Each row is where one point has got to under a steady rotation. How many steps took it there?
The counts run from 0 to 171.
[205  92 123  81 120 119 160  82  88 126 142 120 155 136 136 131 130 117
 130  97 106 119 103 104  89  91 137 134 100  93 144 127 144 120 152]
126
[136 119 133 132 108 148 130 102  91 157 136 148 139 129  88 131 146 134
 117 109 102 153 168 181  94 100  79 181 117 121 112 174 112 160 121]
65
[164 110 121 102 102  94 180 123 103 157 124 123 133 101 105 142 135 164
  81 123 111 148 128 162  78  99 107 126  97  92  99 117 105 142 142]
55
[156 152 119  91  80 111 166 111  91 154 153 118 138 112 106 138 124 108
 127 109 131 137 189 150  97  79 125 124 123 101  88 142 121 165 124]
13
[181 108 132  87 102 113 168 111 100 176 127 121 127 123  94 130 128 178
  80  98 104 169 116 145  93  91 120 121 102 106 117 117  99 124 144]
56
[140 112 113 120 131 130 132  98  93 172 142 119 107 168  71 152 142 124
 113  63  88 150 115 155 117 127 120 122  97  75 120 108 132 136 117]
109
[180 119  94  67 102 133 195 116  62 152 145 152 112 108 138 140 107 101
 127  94 107 138 133 146 111 119 118 137 134 109 133  87 136 140 139]
45
[172 102  96  85 112  78 168 107  91 131 147 125 151 112 119 136 127  86
 140 123 108  91 156 146  85 118 109 148 110  84  99 135 149 147 150]
124
[123  95 103 123 126 141 129  90  79 152 122 156 140 138  96 147 151  91
 136 111  87 144 142 173 105 127  82 176  96 101 145 147 124 155 115]
70
[169 117 146  84  79 136 139  87 104 166 157 124 149 109  88 113 140 133
 114 118 121 105 176 144  83  69 116 136 126 101 121 158 133 139 122]
19
[140 115 139 128 110 168 145  85  66 178 142 146 162 126 108 150 139 112
  98  71  87 122 120 150 119 115 132 141 111 116 162 140 142 140  94]
68
[160  99 151  68 121 153 116  99 104 177 136 166 145 132  89 147 133 107
  92 116 115 139 150 139  96  87 107 117 108 132 110  99 154 161 106]
99
[168  86 143  99 106 131 183 101 103 131 114 161 121  99 154 147 113 137
 144 141 109 141 135 138 108  84  95 171 101  87 105 130 125 165 153]
48
[153 106 115 120 105 159 148 107  90 168 160 126  90 134  99 120 130 107
 150 100 100 157 133 149 111 104  82 180 123  83 150  97 123 133 142]
150
[157 100 116 121 142 133 141 110 105 116 127 145  88 119 125 149 124 111
 156 114 100 151 128 143  91  97  80 163 105  60  76 118 139 156 150]
1
[156 153 119 140 113 196 130 124  79 169 162 129 124 129 111 145 126 110
 120  96  82 156 135 138  94  85  97 170 133 110 141 113 124 154 143]
144
[168 118 150  70 107 147 162  83  85 152 102 149 127 101 134 134 115 125
 110 124 115 169 126 115 115  82 123 110 103 110 119 109 147 159 112]
52
[153 117 146  90 109 129 167  93  98 148  87 150 136  88 137 146 120 122
 104 145 103 163 136 133  96  76 103 132  86 104  94 120 134 177 121]
53
[164 118 112  66 133 121 155  91  88 124 103 118 107 138 121 131 109 122
 129  92 103 146 169 128 105 138  94 146 132 104  70 151 161 140 128]
82
[170 115 142 102 111 169 171  91  91 126 138 166 124 115 156 138 104 129
 157  97  93 113 146 135 131  96 103 167 139 101 101 163 137 150 138]
42
[133 143 129 121 103 115 152 126  92 166 123 126 148  95  92 137 133 141
  78 112  99 152 165 176  83 104  98 133 110 111  85 144 112 166 117]
60
[140 102 149 136 105 158 154 108 104 168 158 155 128 111 113 160 124 115
 124  99  79  90 114 141 126  91  98 160 102  61 139 113 117 150 140]
148
[155 161 107  91 123 141 111 126 110 160 158 152 132 148  80 157 128 131
 116 122  74 139 156 155  80  98  93 131  97 105  97 123 109 171 136]
140
[157 116 119  99 113 135 155  73  65 122 129 126 154 127 140 134 125  63
 159 104 108 135 136 112 113  89 124 158 106 105 120 145 167 166 123]
122
[134  95  97  94 134 129 155  79  71 138 103 142 115 124 104 142 130  85
 132 106  96 139 165 151  97 151  83 161 113  98 111 131 168 138 107]
76
[149 149  85 129 120 143 170 125  64 126 143 142 128 113 143 157 101 118
 128  88  58 112 115 163 115 132 100 164 125  75 110 130 113 159 141]
38
[153 132 164 111 109 162 137  91  85 160 102 128 139 123 112 131 134 153
 103 112 103 201 129 128  99  69 111 133  97 124 105 148 124 166 122]
58
[163 141  95 109 108 109 177 107  52 142 130  90 119 105 121 104 123 119
 131  83 101 170 126 154 107 112 121 118 119  86 111 124 133 145 119]
161
[180 134  94  62 134 117 159 113  90 130 116 127 130 170 125 140 118 137
 135 100 100 168 151 132 109 112 106 148  98 133  82 136 120 155 162]
87
[192 136 118  92 137 125 136  98  89 132 126 127 161 119 126 153 123 129
 101 116  78 135  87 101  76  80 134 122  83  95 129 114 139 150 148]
132
[167 101 121  76 118 155 132 117  87 184 146 141 143 132  92 128 126 106
  88 109 117 166 156 144  82  84 103 136 124 147 118  92 147 149 125]
98
[172 100 102 112 104 108 173 103  85 137 173 104 144 144 106 130 135 116
 140  68 109 102 153 152 112 116 114 169 134  87 106 158 136 119 148]
119
[180  85 162 108 113 145 151 122 119 152 145 156 177 131 128 158 124 142
 100 117 105 112 130 138 103  66 112 159 103 119  95 135 120 163 157]
95
[147 130 116 148 139 151 137 105  87 140 125 124 134 115 120 146 121 152
 110  98  48 113  91 144  98 127  97 158 106  51 122 155 117 134 141]
32
[179  94 118 111 118 140 145 142  84 168 157 119 158 125 111 131 128 124
  76 109 115 160 138 148  76  77  96 172 130 143 126 102 132 141 146]
97
[174 118 156  96 112 154 145  92  92 169 117 134 127 133 105 126 127 174
  92  93 108 186 109 129 103  76 130 113  94 117 125 128 115 137 127]
57
[199 105 123  88 128 139 146  79  80 119 130 113 145 132 139 128 126 112
 140 112 102 153 107  94  88  75 118 157  94 106 135 138 153 139 153]
127
